Each row has a name. After each piece below comes the name of the row it's from, unless a question asks for something else. Each question is about the rows just above it.

Q_296: [172 131  99  99 132]
Q_879: [125  79 119 118 144]
Q_330: [149 184 129 102 146]
Q_926: [121  53 119 137 130]
Q_390: [129 184 149 146 103]
Q_535: [157 158  99 134  98]
Q_585: [134 158  99  99 157]
Q_431: [123  53 109 118 144]
Q_381: [127  79  99  99 171]
Q_166: [118  53 119 137 130]
Q_697: [134 184 129 118 130]
Q_345: [123 106 149 156 103]
Which row holds these entries in another order? [ 98  99 158 134 157]	Q_535
Which row holds these entries in another order? [146 103 129 184 149]	Q_390
[ 99  99 134 157 158] is which row reordered?	Q_585

Q_926: [ 73 169 153 140 153  95 191 129]
Q_585: [ 76 154 151 125 160 117 156 131]
Q_697: [ 53 183 153 137 155 156  81  98]
Q_431: [ 53 183 153 137 155  95 191 147]
Q_381: [168 174 112 138 189 129  66 167]
Q_535: [ 53  94 147 137 153 191 155 183]
Q_296: [131 118 151 156 154 160 125  76]
Q_345: [165 100 106 102 130 140 100 108]
Q_330: [ 66 189 167 129 138 112 167 174]
Q_390: [160  76 117 126 151 131 156 154]
Put [174 167 112 138 129 167 189  66] back in order: which row is it?	Q_330
Which row holds these entries in another order? [117 156 131  76 154 151 125 160]	Q_585
Put [174  66 189 167 129 138 112 167] back in order: which row is it?	Q_330
Put [147 191  95 155 137 153 183  53] back in order: which row is it?	Q_431
Which row holds these entries in another order? [131 156 117 160 125 151 154  76]	Q_585

Q_926: [112 118 113 110 151 139 116 112 172 126]
Q_296: [111 139 113 153 125 111 134 135 135 145]
Q_330: [144 121 115 111 126 177  82 125 145  90]
Q_390: [113 124 132 118 144 106 150 117 143 148]
Q_535: [165 104 134  76 134 200  71 110 134  65]
Q_166: [109 133 130 121 138 131 134 127 156 153]
Q_381: [125 121 110  82 145  90 115 126 177 144]
Q_697: [144 124 119 124 117 157 105 135 130 102]
Q_345: [105 125 127 122 141  96 164 125 147 169]
Q_431: [118 140 134 145 114 113 141 135 117 143]
Q_879: [153 145 112 134 125 135 139 135 111 111]
Q_585: [ 65 134 165 134  71 133 110 200 104  76]
Put [102 105 119 135 144 124 157 124 117 130] back in order: which row is it?	Q_697
Put [111 111 113 125 134 135 135 139 145 153] back in order: which row is it?	Q_296
Put [110 112 112 113 116 118 126 139 151 172] back in order: which row is it?	Q_926
Put [ 82  90 111 115 121 125 126 144 145 177] back in order: which row is it?	Q_330
[ 65 134 110  71 200 134  76 134 104 165] is which row reordered?	Q_535

Q_697: [187 144 140 226]
Q_879: [163 160 161  68]
Q_390: [187 226 145 140]
Q_431: [106  56  52  35]
Q_926: [226 143 187 140]
Q_330: [ 67 163 161 159]
Q_381: [160 161 163  67]
Q_345: [136 161 164 181]
Put [161 160 163  67] back in order: which row is it?	Q_381
Put [ 67 163 161 160] back in order: which row is it?	Q_381
Put [163  67 161 160] back in order: which row is it?	Q_381
Which row holds these entries in another order? [140 144 187 226]	Q_697
[140 145 226 187] is which row reordered?	Q_390
[144 140 226 187] is which row reordered?	Q_697

Q_390: [134 136 126 127 142 132 114 131 140 174 116 172 127 134 124 139 134 131
 115 107 169 166 137 138 144  85 138 127 112 153]
Q_431: [133 140 119  84 129 113 128 155 123 181 164 144 128 130 132 126 155 125
 193 148 147 134  97 126 146 100 140 110 143 152]
Q_697: [124 153 131 114 127 142 132 127 134 116 134 172 139 127 168 144 174 138
 138  85 137 140 126 134 166 136 112 131 107 115]
Q_535: [139 161 102 127 148 132 126 116 115 187 159 153  90 123 115 125 172 125
 131 121 166 138 129 105 132  85 127 139 125 163]
Q_381: [120 150 108  60 139 133 117 143 122 195 144 134 137 158 140 124 149 120
 190 144 141 123 131 123 150  87 149 119 143 138]
Q_585: [133 132 114  98 137 148 108 141 141 168 160 165 145 140 109 159 126 103
 151 137 173 154 126 116 134  88 135 124 136 149]
[142 169 134 138 107  85 144 134 172 137 127 174 127 124 134 139 115 136
 112 166 116 153 114 138 131 126 127 132 140 131] is which row reordered?	Q_390
[149 136 124 135  88 134 116 126 154 173 137 151 103 126 159 109 140 145
 165 160 168 141 141 108 148 137  98 114 132 133] is which row reordered?	Q_585

Q_166: [ 89 136 138 130 132  99 128 121 132 172 151  89 133 132 129 135 125 124
 112 129 136 106 101]
Q_296: [ 89  99 125 128 151 132 136 106 121 130  89 133 138 124 129 135 132 136
 173 129 100 112 132]
Q_585: [124 136 132 172 151 135 132 129 130 138  89  89 121 128 106 125  99 136
 133 132 100 129 112]
[ 89  89  99 101 106 112 121 124 125 128 129 129 130 132 132 132 133 135
 136 136 138 151 172] is which row reordered?	Q_166
Which row holds these entries in another order? [132 112 100 129 173 136 132 135 129 124 138 133  89 130 121 106 136 132
 151 128 125  99  89]	Q_296
Put [136 138 130 132  99 128 121 132 172 151  89 133 132 129 135 125 124 112
 129 136 106 101  89] back in order: which row is it?	Q_166
[133 124  99 135 100 128 106 112 130 136  89 129 132 136 129 151 138 132
 172 121  89 132 125] is which row reordered?	Q_585
Which row holds these entries in another order? [129 121 100  99 151 129 130 112 172 136 135 132 106  89 133 136 125 124
 132 128  89 132 138]	Q_585
[ 89  89  99 100 106 112 121 124 125 128 129 129 130 132 132 132 133 135
 136 136 138 151 172] is which row reordered?	Q_585

Q_390: [123 125 136 156 167  75 116 134 161 140 160 111  82  92 129 143 132 128
 149 147]
Q_345: [126 140  99  63 125  84 125 104 116 120 145 130 154 124 133  87 103 130
 120 139]
Q_535: [122 148  78 143 153  95 115 126 139 118 127  82 130 135 119 131 119 134
 153 106]
Q_926: [165 131  93 113 173 128 139 143 109  98 178 165 148 111 129 158 120 104
 145 118]
Q_697: [ 98 139 145 128 165 129 109 158 118 173 131  93 111 104 178 120 113 164
 148 143]
Q_381: [134 122 130 153 153  78 131 118 143 119 135 115  95 106  82 139 126 119
 128 148]
[118 165 131  93 113 173 128 139 143 109  98 178 165 148 111 129 158 120
 104 145] is which row reordered?	Q_926
Which row holds these entries in another order? [143 148 164 113 120 178 104 111  93 131 173 118 158 109 129 165 128 145
 139  98]	Q_697
Put [ 78  82  95 106 115 118 119 119 122 126 128 130 131 134 135 139 143 148
 153 153] back in order: which row is it?	Q_381
[ 93  98 104 109 111 113 118 120 128 129 131 139 143 145 148 158 165 165
 173 178] is which row reordered?	Q_926
Put [ 93  98 104 109 111 113 118 120 128 129 131 139 143 145 148 158 164 165
 173 178] back in order: which row is it?	Q_697
Put [119  95 143 135 128 139 106 119 130 122  78 134 131 118 153 148 126  82
 115 153] back in order: which row is it?	Q_381
Put [ 82  78 134 153 122 135 106 118 139  95 127 119 131 126 115 119 130 143
 153 148] back in order: which row is it?	Q_535

Q_381: [143  58 106 104 135 142 163 191 105 109 136 156]
Q_431: [153  83 114 102 110 133 104 137 103 156 177 186]
Q_535: [134 197 107 102 137 126  65 102 150 104 155 158]
Q_296: [135 136 156 143  58 105 191 106 104 142 163 110]
Q_166: [133 100 159 102 128 106 102 134 142 157 105 132]
Q_697: [152 117 185 102 134 130 173 163 118  66 115 104]
Q_345: [105 106 136 104 156 191 110 135  58 143 142 163]
Q_390: [133 102 155 103 127 118 103 147 138 161 103 132]
Q_585: [155 103 127 118 133 161 138 133 103 147 102 103]
Q_926: [160 130 178 103 132 161 107  94 102 115 118 104]
Q_330: [161 161 120 103 133 127 116  62 102 197 124 114]
Q_879: [133 186 110 102 137 115  83 104 153 103 177 156]
Put [158 134 197 107 102 137 126  65 102 150 104 155] back in order: which row is it?	Q_535
[103 133 127 118 147 102 132 155 103 138 103 161] is which row reordered?	Q_390
Put [156 133 186 110 102 137 115  83 104 153 103 177] back in order: which row is it?	Q_879
Put [156 136 109 105 191 163 142 135 104 106  58 143] back in order: which row is it?	Q_381
Put [102 103 103 103 118 127 132 133 138 147 155 161] back in order: which row is it?	Q_390
Put [106 105 136 191 143 142  58 163 104 135 156 109] back in order: which row is it?	Q_381

Q_390: [ 80 111  85  86  96  74 120  69  81  71 126  79 126  76 126 126  75 103
  43  73 126 127  77]
Q_535: [ 82 126  76  80 126 120 126  75  69  74 126 103  79  86  73 127  77  43
  85  96  71 111 126]
Q_166: [136 176 164 169 171 172 127 151 132 167 174 128 170 148 165 123 128 127
 172 174 179 176 128]
Q_585: [171 136 167 164 151 172 132 179 172 176 128 168 123 174 127 126  91 113
  84  98 133 133  92]
[126 111  71  96  85  43  77 127  73  86  79 103 126  74  69  75 126 120
 126  80  76 126  82] is which row reordered?	Q_535
Which row holds these entries in another order? [ 92 133 133  98  84 113  91 126 127 174 123 168 128 176 172 179 132 172
 151 164 167 136 171]	Q_585
Which row holds these entries in another order? [126 120  81  86 103  73  69  74  80  76 126 126  71  96 127  85 126 126
  79  75 111  43  77]	Q_390
[ 43  69  71  73  74  75  76  77  79  80  82  85  86  96 103 111 120 126
 126 126 126 126 127] is which row reordered?	Q_535
Put [ 71 126  79 126  76 126 126  75 103  43  73 126 127  77  80 111  85  86
  96  74 120  69  81] back in order: which row is it?	Q_390
Put [126  79  43  86  77  74 127 126 111 126 103 126  96  81  76  85  73 120
  80  71  69 126  75] back in order: which row is it?	Q_390

Q_166: [ 51 121 132 118 118 126]
Q_330: [ 88 124 126 123 121 127]
Q_431: [122 118 118 132 125  51]
Q_585: [122 126 118 118  51 132]
Q_697: [ 51 132 126 118 122 118]
[126 118 118 132 121  51] is which row reordered?	Q_166
[ 51 118 118 121 126 132] is which row reordered?	Q_166
Put [118 118 126  51 121 132] back in order: which row is it?	Q_166

Q_390: [155  78 164 131]
Q_535: [138 158 140  71]
Q_697: [138  82 157 137]
Q_879: [118  43 109 182]
Q_296: [131  62 124 177]
Q_585: [140  72 158 138]
Q_166: [130  78 155 164]
Q_381: [138 120 129 183]
Q_345: [159  79 162 130]
Q_926: [127 138 124 187]
Put [138 158  72 140] back in order: which row is it?	Q_585
[164 155  78 131] is which row reordered?	Q_390

Q_585: [131 141 130 127 132 106 109 120 140 135 120 183 140 141]
Q_381: [171 142 121 136 121 109 123 142 121 145 133 156 142 121]
Q_296: [130 127 132 140 120 140 135 106 131 141 135 183 132 109]
Q_390: [127 141 140 131 135 183 132 120 130 106 140 135 130 109]
Q_879: [120 131 135 132 132 109 183 130 140 140 127 141 135 107]
Q_166: [141 183 120 127 140 130 121 131 141 106 132 135 109 135]
Q_535: [141 127 120 135 109 132 106 130 120 131 141 135 140 183]
Which row holds these entries in another order? [127 121 109 131 140 135 183 132 135 106 130 141 141 120]	Q_166
Put [106 109 120 121 127 130 131 132 135 135 140 141 141 183] back in order: which row is it?	Q_166
[107 135 141 127 140 140 130 183 109 132 132 135 131 120] is which row reordered?	Q_879
Put [141 135 107 120 131 135 132 132 109 183 130 140 140 127] back in order: which row is it?	Q_879
[183 141 127 120 135 109 132 106 130 120 131 141 135 140] is which row reordered?	Q_535
Put [141 135 183 132 109 130 127 132 140 120 140 135 106 131] back in order: which row is it?	Q_296
[120 131 106 183 141 120 141 109 132 140 130 127 135 135] is which row reordered?	Q_535

Q_585: [127 125 126 130 125 142 130 171 131 121 133]
Q_345: [171 125 121 130 127 131 131 142 126 133 125]
Q_431: [129 128 117 125 128 132 133 118 118 132 105]
Q_166: [126 121 131 130 171 127 130 142 125 125 132]
Q_535: [125 133 142 171 127 126 125 129 130 121 131]
Which row holds these entries in another order? [133 127 125 126 130 125 142 130 171 131 121]	Q_585
Which row holds these entries in another order? [131 131 126 125 142 121 171 127 133 130 125]	Q_345
Which row holds these entries in another order? [132 126 121 131 130 171 127 130 142 125 125]	Q_166
Which row holds these entries in another order? [131 121 130 129 125 126 127 171 142 133 125]	Q_535
Which row holds these entries in another order? [121 125 125 126 127 129 130 131 133 142 171]	Q_535
[133 121 131 171 130 142 125 130 126 125 127] is which row reordered?	Q_585
Put [121 125 125 126 127 130 130 131 133 142 171] back in order: which row is it?	Q_585

Q_879: [143 113 114 160 107 162 116 123 122 133  96 156 170  96 120 223 104  79
 145 117 107 113  78 162 174 122 111  56  99 117]
Q_345: [106 144 118 121 113 156 184  71 119 131 107 162 147 111 141 113 104  94
 125 136 135 142 122 141  96 116 140 105 100 120]
Q_381: [112 121 159 112 127  81 136  86 172 131 189 142 142 138 135 152 112 140
 100 160 123 106 135 158 157 101  95 105  79 114]
Q_166: [164 116 145 138 109 152 126 162 125 137 106 133 163 153 112 123 111 113
 120  98 124 154 118 148 162  81 124 122 174  69]
Q_585: [153 124 111 112 145 106 162 154 124  98 137 123 152 164 109 163 113 162
 174 133  81  69 126 118 122 116 123 120 148 138]
Q_697: [162 114 133 145 107 117 162 123 160 107 122 122  56 111 116 174  96  96
 117 120  79  78 113 156 143 103 223  99 113 170]
Q_330: [133 123 126  69 162 106 174  98 138 122 154 145 109 111 112 162 120 164
 124 148 163 123 137 118 125 153  81 113 116 152]
Q_535: [117 120 125 147 153  66  79 109 149 103 108  91 100 101 147 168 159 119
 152 123 112 136 153 140  97 154 149 126 132 148]
Which row holds these entries in another order? [138 153 124 111 112 145 106 162 154 124  98 137 123 152 164 109 163 113
 162 174 133  81  69 126 118 122 116 123 120 148]	Q_585
[122  98 109 123 124 152 106 162 162 133 145 126 123 153 154 111 116 138
 164 113 148 125 120  69 118 137 163 112  81 174] is which row reordered?	Q_330
Which row holds these entries in another order? [113  78 162 174 122 111  56  99 117 143 113 114 160 107 162 116 123 122
 133  96 156 170  96 120 223 104  79 145 117 107]	Q_879
Which row holds these entries in another order? [148 109  69 122 126 118  81 120 106 137 112 123 174 138 124 111 133  98
 152 123 163 162 164 162 153 124 113 116 145 154]	Q_585
Which row holds these entries in another order? [ 81 113 116 152 133 123 126  69 162 106 174  98 138 122 154 145 109 111
 112 162 120 164 124 148 163 123 137 118 125 153]	Q_330

Q_926: [199 104  69  75  65 184  79  77  73  77  80  80 142  72  72 194 174  76
  79 199 194  62 165  68  68 199  80  62  73  64  82  80  65  60  69  68
  85  69 142  61  67 198  65 148  76  76  74 203 186  90  64 115  70  78
  66 203]
Q_390: [118 140  85 106  87 133 111 103 104 114  89 116 134 106 106 132 136 104
  98 118 132  98 136 101  93 118  89  86  96  85 119  91  82  96  86 108
 111 110 134  89  98 120  95 137 108 110 106 133 116 112 101 132 102 114
  99 124]
Q_585: [128 143  50  67  56 137  75  72  74  71  51  80 144  76  76 136 138  72
  73 127 136  77 139  59  53 128  51  59  57  56  80  54  51  73  50  82
  77  84 144  63  57 131  64 142  75  70  65 135 120  78  74 146  59  83
  57 133]
Q_381: [175 110 105 102 101 162 102 101  99 103 109 102 134  99  99 169 155 101
 103 175 169  94 149 101 102 175 109  99 104 100 104 109 103  94 104  96
 104  96 134  97 101 174  98 138 101 102 102 174 167 106  96 118 102 101
 100 176]
Q_296: [102 101  87 137 118 111 110 106 116 106 140 136 120  89  98  89 104 116
  86  93 114 110 108  95  96  98  86 103 133 132  99 134 134 119 114 112
  98 106 136 118 104  91 133 111 108 106  85 132 123  89 132  96  85 118
 101  82]
Q_879: [101  89 118 137 106 140 132 118 119  98 110 133  95  96  86 136  87 104
 134 103  93 107  91 114  89 111  85 136 132 116 106 124 104  86 106 108
 110 112 134 116  85  98 101 133 118  89 106 132  99 120  98  96 111 102
 114  82]
Q_166: [134 136 139 139 115 149 151 141 124 139 134 145 146 135 124 148 134 124
 133 139 144 145 115 132 144 143 133 151 148 129 144 130 124 135 137 133
 144 148 128 141 149 141 141 143 137 139 138 150 125 146 150 127 149 126
 125 146]
Q_535: [149 115 139 144 133 141 141 143 137 139 148 143 124 134 134 146 137 141
 145 151 146 125 133 135 138 149 148 129 144 132 141 150 135 124 139 125
 145 124 124 128 136 146 130 127 139 144 143 151 150 148 126 115 139 133
 134 149]
Put [101  82 102 101  87 137 118 111 110 106 116 106 140 136 120  89  98  89
 104 116  86  93 114 110 108  95  96  98  86 103 133 132  99 134 134 119
 114 112  98 106 136 118 104  91 133 111 108 106  85 132 123  89 132  96
  85 118] back in order: which row is it?	Q_296
[146 125 126 149 127 150 146 125 150 138 139 137 143 141 141 149 141 128
 148 144 133 137 135 124 130 144 129 148 151 133 143 144 132 115 145 144
 139 133 124 134 148 124 135 146 145 134 139 124 141 151 149 115 139 139
 136 134] is which row reordered?	Q_166
[ 91 114  89 111  85 136 132 116 106 124 104  86 106 108 110 112 134 116
  85  98 101 133 118  89 106 132  99 120  98  96 111 102 114  82 101  89
 118 137 106 140 132 118 119  98 110 133  95  96  86 136  87 104 134 103
  93 107] is which row reordered?	Q_879
Put [148 137 115 141 144 143 148 143 124 130 145 136 139 127 144 132 124 135
 134 151 124 141 143 144 146 133 137 133 151 149 146 139 139 139 149 139
 141 134 135 148 125 141 128 126 124 133 138 146 150 115 150 134 149 129
 145 125] back in order: which row is it?	Q_535
Which row holds these entries in another order? [106 120 104 124 110 112 102 101  96  82  89 108 106 133 106  89 111 132
  91 134  86  95 118 101 133 108 119 104 134 132  93  96 114  99  98 111
 118  85  85 118 116 140  89 132 136  86 110 106  98 137 103  98 114 116
 136  87]	Q_390
Which row holds these entries in another order? [106 136 118  91 119 103  82  95  89  93 104 120 140 114 118 106 101  86
 136 111 118 106  89 132  98 110 114 133  85 112 104  96 124  99  98 134
 116 101 116 132  89 137  87 108 132  96 106 133  98  86 111 110 134 102
 108  85]	Q_390
Which row holds these entries in another order? [ 89 110 110 106 108 101  96 114 118 136 108 114 103 133  98  87  89 118
 134 106 137 134 104 119 106  91 140 132 104 101 124 111  82 132  98  95
  89  86 112 118 106 111 102 116  85  98 136 116  96  85  99  86 120 132
 133  93]	Q_390

Q_431: [141 125 135 156 103 152  99 155 127 146 105 108 159 141 180 137  91 178
 160 119 185 126 131 115 165 105 122 106 127 134 129  68 204 147 166 117
 124 121  97 166 151]
Q_926: [129 147 166 151 165 127 126 178 141 160 137 103 122 106 127 124  99  97
 119 166 105 134 105 141 108 131 159  68 135 180 115 156 146  91 124 121
 204 155 117 185 152]
Q_330: [133 104 192 105 147  95 151 141 113  69 122 114 117 157 122 132 121 111
 139 112 124  74 150  99 114  84 147  71  85 101 111 104 134 115 192 138
  95  95 123 124 115]
Put [121 204 155 117 185 152 129 147 166 151 165 127 126 178 141 160 137 103
 122 106 127 124  99  97 119 166 105 134 105 141 108 131 159  68 135 180
 115 156 146  91 124] back in order: which row is it?	Q_926
Which row holds these entries in another order? [117 185 152 129 147 166 151 165 127 126 178 141 160 137 103 122 106 127
 124  99  97 119 166 105 134 105 141 108 131 159  68 135 180 115 156 146
  91 124 121 204 155]	Q_926
Put [ 99 151 137 105 121 141 103 204 131 152  91 134 166 185 124 141 126 106
 125 108 115 129 178 156  68 159 166 180 127 135 105 147 127 119  97 155
 117 160 122 165 146] back in order: which row is it?	Q_431
[185 147 115 160 122 105  97 141 117 165 103 127 135 152 131 125 108 151
 166 127 166 146 180 105  91 156 141 129 204  68 155 134 126 106 137  99
 121 178 124 159 119] is which row reordered?	Q_431

Q_926: [129 134 140 125 117]
Q_535: [129 116 140 133 125]
Q_381: [140 125 117 133 129]
Put [116 125 129 133 140] back in order: which row is it?	Q_535
Which row holds these entries in another order? [129 133 117 125 140]	Q_381
Which row holds these entries in another order? [125 133 140 116 129]	Q_535
Put [133 129 140 125 117] back in order: which row is it?	Q_381
Put [116 125 129 140 133] back in order: which row is it?	Q_535
Put [117 125 129 133 140] back in order: which row is it?	Q_381

Q_296: [158 157  99 122  91 147  94 154 142 113 176 116 138 116  75 117 131  97
 122]
Q_697: [131  91  93 121 171 126 143  96 153  65  76 162 107 120 114  86 131  80
 127]
Q_166: [131  76 122 158 138 157  99 113  94 116  91 147 176 122 153  97 142 117
 116]
Q_390: [143 171 131  93  80 162 121 127 131  96 120  76  86 153  65 115  91 107
 126]
Q_926: [157  94 116 147 153 117 176  99 131 113 122 138 122  75  97 158 116 142
  91]
Q_345: [142  98  91 131 116 138 122 113  94 116 122 154 158 176 117 157  97 147
  75]
Put [157  97 138  94 153 116 147 142 122 158  75  91 131 116 113 117  99 176
 122] back in order: which row is it?	Q_926
Which row holds these entries in another order? [127 131  91  93 121 171 126 143  96 153  65  76 162 107 120 114  86 131
  80]	Q_697
Which row holds these entries in another order? [127  80 131  86 114 120 107 162  76  65 153  96 143 126 171 121  93  91
 131]	Q_697
Which row holds these entries in another order? [ 91 142 116 158  97  75 122 138 122 113 131  99 176 117 153 147 116  94
 157]	Q_926
Which row holds these entries in another order? [154 142 113 176 116 138 116  75 117 131  97 122 158 157  99 122  91 147
  94]	Q_296

